The rows of D fall into 3 groups, and each row is roughly a mix of its group's hidden directions; one row fits no group.
D (82 x 10):
[[  6  -9   5 -50  12 -17  10  -6 -24  -1]
 [ 12 -17   1   0  -6 -28   4 -48 -17  -3]
 [-28   2  11  38  27 -17   2 -13  -3  16]
 [-20 -18  -6 -30  21 -16   1 -16 -25 -23]
 [ 16  20  13   7  13  18 -39   5 -24 -16]
 [  4 -18 -16 -27  22 -15  21  -4 -31  21]
 [ -2  -6  24  19   4 -26  30 -33  -2  14]
 [ 14 -19  -2 -20   2  23 -19  14 -42  -3]
 [  7   2  18 -50   9 -17  -2   0 -12 -19]
 [ -5 -15 -28   7  21 -16  18  -2 -20  36]
 [ 27  -8 -11 -18  11   2  32  14  16  31]
 [ 30  18   8   0 -20   9 -23  14  21  30]
 [-42 -13 -15  13  12 -18  14 -22 -13 -14]
 [-48 -28  11   1  17   1 -12  -2  -9 -11]
 [ 24   4   0  11 -13  12  40   9  -1  34]
 [-17   5  28  22  20   8 -39   1  -6 -16]
 [ -4 -23 -17  -7  15   0  39  -9 -31  13]
 [-32  28  -1 -14  15  11  -2  37   5  -9]
 [ 11  -4  14 -51  12 -11   0   0 -17 -19]
 [ -7  -3  -2 -27 -11 -24  23 -22 -16  33]
 [  1   5  10 -45  14 -35   8  -2 -13   3]
 [-14 -22 -32  21  24  -3  18  -4 -21  18]
 [-13  16 -13  -4  -5  43  10  36   3   2]
 [  0 -11   1 -25  35  11  25  17  -8  28]
 [ 13  41  -6   8  -4 -16  28 -10  26  11]
 [-23  27 -21 -10   6  28  10  33   1   4]
 [  5  -4  13 -39  21 -14  19   5 -19 -26]
 [ 12  28 -33  -5 -19 -16  23 -17  16  -5]
 [-19  27 -23  -7   7  29   9  34   3   8]
 [ 25  15   5   4 -10  10 -41  17  23  16]
 [-15 -11 -23  49   7  13  15   0   0   8]
 [ 16  17 -42 -19 -14 -10  26 -11   8  -1]
 [ -9 -26  31  12  10  15 -35  13 -14  -6]
 [-22  22   6  -5  11  21  -3  45  13  -4]
 [  5   1 -53 -14 -16  21  -5   6  -7  -3]
 [ 19  22  20  -4  -8   5 -36  19  26 -13]
 [ 16 -19  51  13   1 -10  -1 -20  -1  -1]
 [ 40   7 -22 -21  -1   3  27   9   6  22]
 [ -6  12   4  27 -21 -23   7 -15  40  -4]
 [ 11  -4  15 -52   9 -10   1  -1 -17 -18]
 [ 14  -3 -21  -1  17 -17  -4  11  -7  49]
 [-20 -35  22   5 -17 -10  27   5  10  23]
 [ 10 -11  46  15  11 -23   3 -23   1   7]
 [-19   8   8   4  -9  31  11  43  15  -7]
 [  8 -20  -9 -29  26  -6  26   1 -32   1]
 [  5 -17  54   5  -9  12   3  -8  -8 -14]
 [ 13 -25  31  11 -16  -8  14 -36 -11  -5]
 [-10 -19 -21  -6   4 -10  28 -18 -26  31]
 [-41 -19  11  -2  29   8 -19   1 -15 -12]
 [-28  29 -12 -11   7  28  13  32  -2   1]
 [-23  25  -9  -1  10  21   5  43  14   5]
 [  4 -14 -15 -13   2  -8  32 -11 -25  37]
 [-21 -23 -21  35   7  23  13 -10 -12 -16]
 [ 30 -30  18   7  -9 -19 -16 -31  -4  -4]
 [  1 -19  18  -9  17  23 -24  17 -36   0]
 [-16  10  -5  45 -19   9 -15  -5  25   6]
 [  9 -36 -19 -13   2  16 -33   8 -15 -17]
 [ 13 -11 -13  -2  -2 -28   3 -47 -17   4]
 [ 22 -19   7   2  -3 -23  -3 -46 -16   3]
 [-12  -4 -34 -15 -30 -17  28 -17   2  -6]
 [-53 -26   5  -2   6  -5   0  -7 -11 -10]
 [ 32 -27  18   6  -2 -20 -28 -21   2  -3]
 [ -4  15 -49 -16   2  10 -17  23   3   0]
 [ 27  -8 -30 -30  -3   4  28   8  -2  18]
 [ -2  13   7   4   7  34  -4  44  16  10]
 [-36   7 -13  19   4 -35 -16 -14  10  11]
 [ -7  12   0   3   4  25  -8  49  22   3]
 [ -1 -14  32  13   4  16 -38  11 -23  -8]
 [ 22 -23  13   5  -5 -27  -6 -42  -9  -1]
 [  7 -17 -10 -12  29  -6  38   8 -29   1]
 [  6   0  32  10  -3  17 -32  10 -34  -7]
 [ -2   2  46  24  20   9 -21  13   1   8]
 [ 22  36  29  22  16   2  -5   6  17  13]
 [-17 -14 -19  -2   2 -19  29  -8  40   8]
 [  1  21 -30 -17 -19 -14  37 -14  -1   3]
 [  5  12 -25 -20 -16 -12  44  -7   1  15]
 [ 24 -21 -15   2 -10 -21  -3 -43 -12   3]
 [-15  10  14   2   4  19  -8  48  21  -8]
 [ -9  14 -38 -17  -2  21 -15  33   4  -7]
 [-33   7 -28  -5 -16 -19  16 -24   3 -19]
 [  1  -3  10 -48  16 -22   2  -3 -18 -16]
 [-27  26 -16  -2   8  15  10  39  14   4]]
Here is one row of each group, with its name. Which group are the others in?
[ 20  -7  23 -12   8  22  -4  22 -37  18] : <97>
[ 11 -17   7  -3  -6 -25   2 -47 -21  -7] : <49>
[ 33  17   4  -8  -3 -10   2  21  10  42] : <14>

[ 21   0  12 -53   0  -8 -16   0 -11   4] : <14>
[-26  24   3  -1   4  32  24  30   1   5] : <49>
[-20  12 -10  11  -5 -25  26 -17  38   2] : <97>
[  8 -24  32  19 -11 -23  15 -31   1  -2] : <49>
[ 34  24  18 -13 -12  -4 -10  21  19  24] : <14>
